(in the rows, 128 means zero)
Each path below is one point turned by a fixed rotation once a step. After each direction that follows a path, write how fast that rotation turns it, in degrees per step (0 if it stays still).
Each turn is a multiple of 5 degrees from 10 to 175, or 0.
Each row of a path follows its step; steps can be skipped.
path 1
step 0: [125 120 132 135 122 137 123 120 128 123 138 119 117 121 127 120 116 137
 136 133 125 127 130 125 117 128 137 119 136 139 134 131 127]
step 2: [121 128 115 131 142 121 127 133 135 137 131 131 120 138 141 122 129 130
 122 132 132 124 136 125 115 121 134 121 138 127 124 121 125]
step 3: [124 118 132 131 127 130 125 129 129 142 137 120 113 134 129 126 124 128
 126 126 131 117 142 132 121 115 139 124 129 137 124 125 126]
step 5: [119 135 121 136 122 118 129 124 131 130 132 135 129 129 134 119 117 145
 128 135 125 135 128 125 116 116 128 124 140 125 128 121 135]
step 8: [120 124 123 130 128 119 126 118 121 132 139 125 120 127 122 121 124 138
 121 124 119 142 139 134 126 128 134 118 134 131 123 122 136]
step 9: [122 113 123 139 117 126 118 130 124 131 126 133 128 134 129 114 116 139
 124 126 124 134 127 128 123 123 134 119 139 122 123 129 134]
step 11: [124 128 117 126 133 124 129 122 114 125 138 129 116 129 135 125 127 139
 135 130 139 130 142 128 127 127 129 121 123 137 119 116 125]
step 12: [126 123 114 137 128 128 129 117 117 139 133 125 117 131 131 121 119 134
 135 116 122 132 128 126 128 128 142 123 128 129 121 120 130]
step 13: [129 117 130 138 122 118 131 132 121 128 127 122 124 134 135 116 120 128
 132 125 111 131 129 118 120 122 136 122 136 125 120 128 122]
step 15: [115 126 116 134 125 135 134 121 120 128 133 130 123 122 137 122 126 132
 125 130 135 120 134 136 117 129 137 118 120 126 124 115 123]
step 16: [113 127 112 128 123 128 140 127 124 135 128 121 114 128 136 114 117 119
 128 125 124 133 131 126 126 123 138 127 124 129 124 127 127]
Speeds:
[129 126 128 128 131 132 129 130 129 128 130 132 129 130 130 123 129 124
 129 126 127 133 127 130 126 123 127 131 130 126 127 128 128]
100
[130 126 130 130 132 126 126 129 126 130 127 129 128 128 126 131 133 126
 123 126 123 128 129 127 124 130 131 127 130 127 127 126 126]
65
[127 132 130 124 132 121 132 129 128 126 127 126 127 128 129 127 129 128
 127 132 127 133 129 127 129 128 126 128 130 129 127 128 127]
120
[130 124 127 126 130 128 124 130 124 128 127 130 130 128 126 126 126 132
 130 127 128 131 128 126 133 132 125 126 126 129 124 126 129]
25
[128 126 133 128 126 129 127 128 126 128 126 130 129 125 130 127 129 133
 127 130 129 131 126 126 124 127 127 127 127 124 133 130 126]
80
[129 127 128 131 129 125 125 129 126 130 125 131 121 131 128 132 129 127
 131 128 134 129 128 129 129 127 128 129 130 129 127 132 129]
45
path 2
step 0: [134 136 119 133 136 120 134 138 106 127 118 127 132 127 133 130 134 131
 133 129 124 119 140 128 126 134 118 128 138 124 126 134 132]
step 1: [131 122 132 119 127 135 136 116 132 128 117 128 119 125 145 120 118 137
 135 134 125 128 114 135 126 133 131 120 125 122 133 133 128]
step 4: [119 124 124 139 118 120 128 124 139 126 125 139 126 133 121 112 135 130
 122 134 125 125 123 133 134 135 116 133 128 132 128 136 138]
step 6: [128 132 113 123 129 135 117 134 118 128 134 116 121 129 118 124 140 132
 128 125 134 134 131 139 139 131 131 131 132 135 132 123 117]
step 7: [135 131 127 140 122 136 146 147 121 128 121 126 120 129 127 129 126 129
 129 129 116 120 131 131 127 117 124 120 121 126 126 130 134]
step 9: [128 135 127 126 135 122 131 130 109 128 130 139 141 131 137 132 135 126
 140 112 128 131 125 116 125 125 125 125 135 133 124 128 121]
step 10: [126 122 133 128 145 135 129 121 132 130 113 130 122 121 135 124 144 118
 132 134 126 125 123 143 125 134 135 123 120 125 132 132 128]
step 11: [113 127 138 132 114 121 125 122 136 137 130 127 129 120 128 127 128 136
 138 135 128 117 131 120 126 121 121 128 137 135 135 136 135]
step 12: [135 135 116 113 129 120 126 129 142 128 127 131 138 130 127 134 132 136
 129 132 143 131 137 126 120 126 134 126 121 117 132 121 123]
step 14: [126 132 130 139 125 138 143 135 138 118 122 122 130 119 123 126 120 137
 118 127 121 137 123 126 116 126 139 134 129 129 130 126 136]
step 15: [120 121 116 125 124 130 120 132 122 132 130 119 130 132 122 126 124 125
 124 121 137 137 125 116 150 128 136 123 133 125 137 132 125]
Speeds:
[126 122 127 126 129 130 127 130 129 127 129 128 125 128 132 126 128 127
 128 127 131 130 129 129 125 130 128 131 125 124 132 125 127]
160
[127 131 128 128 128 126 128 123 129 132 126 128 128 124 127 130 128 128
 127 127 132 130 127 129 123 128 122 128 126 126 129 132 126]
40
[125 129 125 127 130 124 128 126 128 132 127 130 128 128 129 126 125 132
 127 133 124 129 131 125 127 131 133 129 127 128 129 128 128]
35
[126 128 129 127 126 130 125 124 127 127 133 127 122 131 129 129 130 129
 129 133 128 132 125 127 130 130 127 126 130 128 128 130 127]
155
[124 126 129 129 130 130 129 126 128 128 127 133 129 128 126 126 130 122
 125 124 128 131 127 123 129 128 130 127 127 129 126 130 130]
60
path 3
step 0: [129 128 124 129 126 143 128 132 121 131 129 131 124 122 125 128 129 126
 143 126 135 123 115 128 112 129 127 127 128 132 120 125 121]
step 1: [120 127 136 133 131 136 129 125 126 135 131 138 124 111 125 124 127 125
 125 136 133 127 134 125 138 120 125 129 130 134 139 124 121]
step 3: [124 133 125 125 111 133 128 124 118 126 126 132 124 118 129 130 114 126
 133 128 120 135 128 134 117 127 129 124 131 126 133 130 118]
step 5: [126 119 123 144 128 130 135 130 127 122 123 130 125 113 136 127 132 127
 128 128 128 121 128 132 124 131 124 127 139 121 138 136 131]
step 7: [131 133 126 139 118 129 124 116 130 131 126 125 123 123 137 128 126 133
 121 130 124 130 134 141 126 135 131 133 125 120 124 114 133]
step 8: [135 121 124 132 122 139 126 131 133 113 116 127 117 132 120 133 135 127
 134 135 125 123 127 131 120 130 123 127 125 131 134 131 129]
step 9: [130 123 129 130 125 119 134 127 131 136 116 124 132 123 129 121 131 130
 115 126 123 123 144 131 131 124 119 127 124 131 140 129 124]
step 11: [130 132 122 134 121 132 124 128 121 134 120 126 121 133 134 143 131 120
 128 131 120 122 131 129 123 116 132 128 119 131 131 122 118]
step 12: [139 121 137 129 141 134 126 124 134 130 124 119 128 130 122 122 139 127
 120 135 128 127 130 132 132 129 116 127 124 133 127 117 124]
step 13: [124 128 130 137 126 122 125 132 131 117 117 126 130 126 132 120 130 122
 120 121 123 124 126 124 121 112 125 119 134 123 121 127 125]
step 15: [133 126 128 134 131 129 119 123 121 137 127 124 123 116 123 127 134 126
 122 125 131 117 120 131 132 125 135 130 132 125 118 115 122]
Speeds:
[131 129 129 130 125 126 132 122 128 127 124 128 131 128 127 128 130 126
 130 131 132 129 127 125 132 130 129 127 130 125 125 127 127]
135
[129 127 128 128 129 128 126 125 127 125 128 129 126 126 126 131 126 125
 126 127 128 125 127 125 121 128 127 129 131 126 125 132 129]
140
path 4
step 0: [120 124 130 132 136 132 132 121 134 147 132 122 124 123 128 134 124 125
 132 132 129 126 132 129 128 138 120 120 133 133 123 140 136]
step 1: [131 129 138 126 135 129 127 125 130 128 127 126 139 124 134 128 138 118
 121 138 127 119 137 127 126 126 117 124 120 124 112 128 135]
step 2: [124 129 128 137 132 116 136 122 124 136 121 121 120 138 137 129 127 127
 135 132 135 123 134 131 123 136 119 118 120 131 122 123 130]
step 4: [125 129 129 128 136 128 123 128 118 136 121 122 126 126 129 131 130 139
 125 142 132 122 140 131 134 128 121 121 126 116 122 117 133]
step 6: [127 123 128 124 135 132 124 136 126 142 129 114 130 130 124 126 114 134
 136 139 120 133 141 128 128 135 128 124 122 127 126 131 125]
step 8: [131 134 125 128 139 130 130 127 122 138 133 115 139 140 138 114 124 124
 136 128 128 126 131 131 126 132 124 132 123 127 121 122 128]
step 10: [123 130 132 119 143 127 129 131 125 132 132 124 141 128 131 127 131 128
 114 133 129 117 133 131 130 141 125 126 130 126 117 121 121]
step 11: [119 127 119 130 123 129 127 115 124 136 123 119 131 127 142 120 132 133
 125 125 132 117 128 136 122 138 123 125 122 130 126 128 135]
step 12: [125 128 131 118 126 124 128 126 126 134 123 121 143 124 129 130 129 127
 133 133 126 135 136 137 124 141 125 120 132 129 114 139 122]
step 13: [125 130 131 129 125 127 117 132 124 137 120 129 132 126 124 129 131 137
 121 139 129 111 132 128 126 140 124 123 114 131 123 130 133]
step 16: [124 129 135 137 137 125 130 134 127 143 114 133 136 127 123 133 125 128
 123 130 128 126 128 124 129 135 128 127 132 129 111 116 132]
Speeds:
[126 125 128 126 131 127 128 132 129 128 130 126 123 130 129 129 131 130
 123 128 129 129 128 125 126 130 133 126 125 131 129 129 127]
100
[131 127 125 125 129 129 128 127 127 127 130 130 133 130 127 131 128 124
 125 127 131 131 128 126 124 127 128 130 127 125 124 130 125]
160
[130 125 125 127 127 132 125 129 128 129 131 132 126 126 128 130 131 129
 133 126 130 124 128 128 125 130 124 126 126 129 131 126 128]
175
[129 129 126 125 123 124 130 129 124 125 126 125 128 125 130 131 129 130
 126 128 132 128 131 127 131 129 124 127 127 129 128 130 127]
40
[129 133 127 130 130 127 128 128 124 128 128 128 127 124 127 126 130 125
 125 129 131 127 125 130 127 127 129 129 123 128 128 121 128]
120
path 5
step 1: [127 127 127 122 131 129 120 130 137 129 131 134 133 134 127 124 130 134
 130 122 115 117 124 114 138 124 144 126 126 123 129 133 130]
step 3: [128 111 122 111 136 116 127 127 131 127 130 123 133 119 131 124 122 123
 125 128 127 130 137 122 132 129 126 133 123 131 128 131 135]
step 4: [129 125 114 133 124 130 117 123 142 124 133 129 128 116 129 126 130 136
 132 127 128 121 122 128 127 137 131 120 132 123 132 138 117]
step 5: [130 128 124 120 130 133 125 130 111 117 126 120 132 131 138 132 124 119
 124 128 123 125 128 131 131 134 117 121 135 118 127 135 132]
step 6: [137 118 125 117 131 132 130 132 137 139 133 124 122 127 127 121 122 130
 129 130 137 138 125 124 125 140 124 129 132 125 117 131 123]
step 7: [131 124 135 136 124 130 132 114 132 121 139 131 131 127 129 133 133 121
 127 123 120 131 129 125 136 133 129 112 136 132 121 136 123]
step 11: [124 134 131 120 123 133 117 130 125 126 114 135 130 126 121 117 136 131
 131 130 117 134 137 126 127 131 124 127 138 122 128 121 137]
step 12: [117 116 125 121 131 129 137 128 128 124 137 130 127 127 121 126 124 132
 130 138 137 134 118 133 124 123 137 123 136 129 135 125 139]
step 13: [129 121 131 136 124 125 116 135 124 129 134 130 140 111 136 121 137 122
 136 120 129 132 126 125 131 119 130 125 129 126 125 123 130]
step 15: [118 123 133 122 127 126 120 130 121 141 140 128 134 130 125 133 131 122
 125 125 146 129 129 139 126 137 128 122 127 127 130 132 135]
step 16: [130 130 127 131 123 137 133 134 129 128 127 126 129 125 131 128 132 131
 134 112 133 130 125 128 138 126 143 129 123 117 112 133 128]
Speeds:
[129 132 130 129 126 129 133 128 129 132 129 131 128 126 128 127 130 128
 128 132 126 130 127 128 128 124 124 126 132 128 129 126 130]
25
[131 130 129 126 127 127 127 131 129 127 126 128 131 127 128 122 126 128
 126 127 129 131 131 131 134 126 127 132 126 126 127 129 127]
140
[127 133 132 131 128 130 131 129 130 132 129 127 126 133 127 129 127 126
 125 125 127 129 129 127 129 130 130 127 127 131 124 130 128]
40
[130 127 126 128 125 122 128 122 131 128 129 127 129 128 126 128 129 129
 128 126 126 132 132 129 127 130 125 127 125 130 126 124 128]
100
[128 133 126 128 130 126 128 129 121 127 131 133 128 129 129 126 129 132
 127 130 125 130 127 127 127 133 128 128 126 127 130 129 128]
115
path 6
step 0: [120 127 126 131 128 133 131 134 117 124 124 114 121 125 111 123 131 127
 127 124 128 134 126 135 127 127 138 130 130 140 120 133 128]
step 1: [136 132 140 124 131 127 128 129 124 145 126 125 127 126 121 121 140 123
 125 132 131 143 119 122 130 128 129 124 130 134 128 128 126]
step 3: [120 126 122 111 124 119 129 130 135 134 132 132 134 124 127 134 133 137
 131 123 122 123 125 131 131 136 117 126 127 130 124 126 114]
step 4: [122 122 137 133 138 125 124 129 122 119 127 138 126 123 122 125 125 140
 132 128 126 121 131 128 127 132 115 124 127 125 121 114 125]
step 5: [137 131 124 131 135 122 133 134 120 125 137 133 128 130 123 130 116 130
 143 136 135 133 128 126 132 124 125 135 136 118 133 122 123]
step 8: [126 117 122 128 126 132 124 119 132 129 132 133 133 138 137 122 131 120
 122 137 129 122 139 122 134 121 133 122 117 125 126 122 133]
step 9: [124 115 112 127 133 130 135 134 131 119 132 126 139 133 129 126 130 123
 127 119 116 130 126 127 127 129 131 129 120 124 133 135 125]
step 10: [120 121 139 135 137 142 128 134 134 125 122 124 127 134 130 120 129 136
 125 124 125 138 123 128 123 127 129 133 122 121 121 137 123]
step 11: [134 129 135 135 126 127 127 131 119 124 136 121 119 121 135 118 127 126
 131 129 126 142 127 138 139 124 136 129 133 128 126 138 125]
step 13: [134 129 129 125 125 126 127 124 130 131 133 139 124 121 125 122 134 131
 115 114 127 126 118 133 120 137 127 116 131 136 137 124 128]
step 15: [123 123 115 131 137 115 126 131 124 119 121 126 125 116 124 129 120 134
 132 134 128 117 133 129 125 134 128 125 130 129 129 133 117]
Speeds:
[124 128 128 128 126 126 129 125 125 126 129 129 125 129 130 132 124 126
 128 130 130 132 127 126 131 129 129 128 123 129 133 128 126]
115
[129 127 128 130 127 122 128 129 130 126 126 131 130 129 127 130 127 131
 126 130 133 126 125 130 132 132 127 128 133 128 127 126 127]
35
[126 125 129 127 127 130 129 128 127 125 126 132 134 125 130 126 127 128
 130 126 127 125 130 125 127 129 128 128 128 127 127 130 122]
65
[129 126 129 129 124 125 130 127 134 128 128 128 126 127 127 128 129 126
 125 129 124 127 128 125 127 123 128 127 129 130 129 125 124]
65
[129 128 127 124 122 128 125 129 128 128 130 133 127 131 130 128 131 128
 128 127 125 125 128 129 128 132 128 127 124 129 128 126 131]
70
[130 131 129 125 130 127 128 125 129 128 132 128 124 123 126 128 125 130
 131 129 130 123 129 126 126 131 124 128 129 126 130 126 127]
35
[127 123 127 126 132 124 127 129 127 130 127 124 127 130 134 129 132 126
 126 128 129 125 128 127 126 129 126 127 128 127 129 127 126]
60
path 7
step 0: [129 130 134 127 135 110 127 132 134 122 133 125 136 141 124 119 126 123
 133 128 124 134 133 128 119 136 116 125 122 122 136 128 126]
step 1: [135 131 126 131 124 120 120 126 128 131 133 125 143 130 141 127 124 129
 120 123 135 122 121 117 126 127 111 134 134 129 133 124 123]
step 2: [129 131 126 120 116 126 129 132 126 125 122 130 128 124 135 121 138 129
 132 126 128 114 133 134 127 115 117 137 132 143 136 129 132]
step 3: [117 141 124 129 132 132 132 129 132 132 130 134 124 130 124 115 129 125
 117 117 123 124 137 124 126 115 131 124 123 135 134 137 132]
step 4: [129 128 131 127 137 124 126 133 132 123 121 129 134 134 127 114 125 125
 134 119 124 122 121 123 111 129 132 122 113 122 126 134 121]
step 5: [128 125 121 128 122 125 120 132 137 129 117 124 138 127 129 126 112 124
 123 130 134 130 122 124 114 124 123 127 138 127 130 126 117]
step 6: [124 120 123 125 120 131 121 142 126 122 123 128 128 122 135 127 124 119
 124 129 133 114 126 143 136 121 119 123 132 128 133 135 131]
step 8: [129 135 130 144 141 121 133 129 139 121 120 133 132 128 128 121 126 130
 131 117 137 126 120 125 134 128 126 128 118 121 122 129 127]
step 10: [121 131 126 119 112 131 127 126 131 118 132 126 133 124 144 128 128 116
 121 124 136 126 120 128 138 125 133 122 131 130 131 131 131]
step 11: [129 136 134 118 119 125 129 127 131 121 116 133 118 128 133 123 127 121
 122 128 114 120 134 130 139 129 136 130 118 130 125 125 123]
step 15: [130 145 133 125 124 131 135 138 129 136 122 138 125 129 132 126 138 127
 121 128 126 113 125 135 140 134 124 128 128 132 125 126 124]
Speeds:
[124 129 130 126 129 127 128 125 131 129 127 129 130 125 126 129 127 127
 126 131 128 134 131 127 126 125 126 127 129 132 128 124 128]
160
[121 126 127 131 131 125 128 129 129 127 126 127 125 131 128 127 130 132
 129 129 126 129 127 123 128 131 128 130 126 128 128 132 126]
85
[127 127 130 132 127 130 127 126 125 132 124 126 128 125 125 128 130 125
 127 129 126 125 126 129 124 128 130 125 127 130 131 130 124]
40
[127 129 127 127 129 127 130 129 123 125 127 125 132 124 130 131 124 129
 127 129 130 129 126 128 125 128 128 134 129 128 130 131 128]
90
[127 130 130 131 129 127 132 126 128 129 129 132 132 127 128 129 135 130
 129 126 132 125 129 126 128 128 127 130 130 130 129 127 130]
55
[129 128 127 126 128 127 124 132 132 127 131 129 125 125 127 133 130 127
 127 128 128 126 125 127 130 127 130 130 128 133 131 127 126]
85
[130 123 130 128 129 129 126 124 129 126 130 131 131 126 131 126 129 126
 125 128 125 128 126 124 127 129 129 131 124 128 125 127 126]
110
path 8
step 0: [118 118 126 122 112 118 130 139 143 125 132 122 131 117 140 130 131 127
 126 124 135 130 134 128 128 139 130 124 122 127 124 127 131]
step 3: [127 127 135 125 133 131 117 132 134 124 134 131 127 135 122 126 119 133
 130 146 124 129 124 128 135 130 137 108 133 126 118 130 132]
step 4: [129 120 126 134 132 130 125 126 120 120 139 133 126 125 139 126 133 130
 128 136 124 143 124 130 117 142 134 125 134 135 140 126 126]
step 5: [126 130 144 131 128 133 137 139 123 123 124 128 118 123 126 109 125 126
 120 128 128 136 128 117 127 136 119 131 122 123 131 125 133]
step 8: [137 119 132 134 123 133 139 127 127 146 128 136 139 121 127 126 124 131
 128 140 133 124 119 143 127 130 134 130 128 120 127 124 125]
step 9: [133 121 123 126 119 116 132 119 126 132 124 128 134 118 144 125 135 123
 122 129 129 131 125 113 137 131 126 142 129 128 125 125 123]
step 11: [139 133 124 128 133 117 121 120 127 117 133 131 137 118 122 137 132 136
 122 122 128 122 124 135 128 111 125 122 127 134 134 133 129]
step 12: [129 126 134 119 117 137 125 128 134 122 141 136 133 138 125 134 131 130
 117 135 128 118 124 117 116 123 125 127 134 122 123 131 128]
step 13: [121 109 125 130 124 125 129 140 128 128 127 130 128 133 127 134 136 126
 123 126 144 133 125 128 126 131 136 129 135 130 143 141 129]
step 15: [113 129 131 133 130 133 137 133 128 130 120 115 133 129 117 139 129 130
 137 125 117 128 128 131 120 117 130 119 132 133 127 119 130]
step 16: [123 135 134 129 128 109 125 131 136 123 139 125 141 130 128 131 121 134
 138 135 128 132 138 131 126 133 135 132 135 125 120 127 139]
Speeds:
[129 127 131 131 127 126 126 121 127 125 130 128 126 129 127 129 125 126
 128 129 127 131 126 127 128 128 124 126 127 127 131 127 133]
55
[125 126 125 127 128 127 130 128 128 129 125 129 125 125 131 123 134 126
 130 127 131 130 126 126 126 129 126 125 127 125 129 126 130]
80
[127 127 126 125 130 126 125 130 128 128 128 124 126 126 130 131 126 124
 131 130 129 126 127 125 129 131 129 128 133 126 127 133 130]
110
[127 125 131 127 129 131 130 128 130 129 127 126 130 126 131 128 127 125
 125 124 124 131 127 126 131 132 128 129 124 132 131 131 127]
80
[123 126 126 127 125 129 128 128 130 125 127 128 131 131 126 130 132 129
 129 127 129 124 128 128 128 129 127 128 127 133 128 130 135]
25
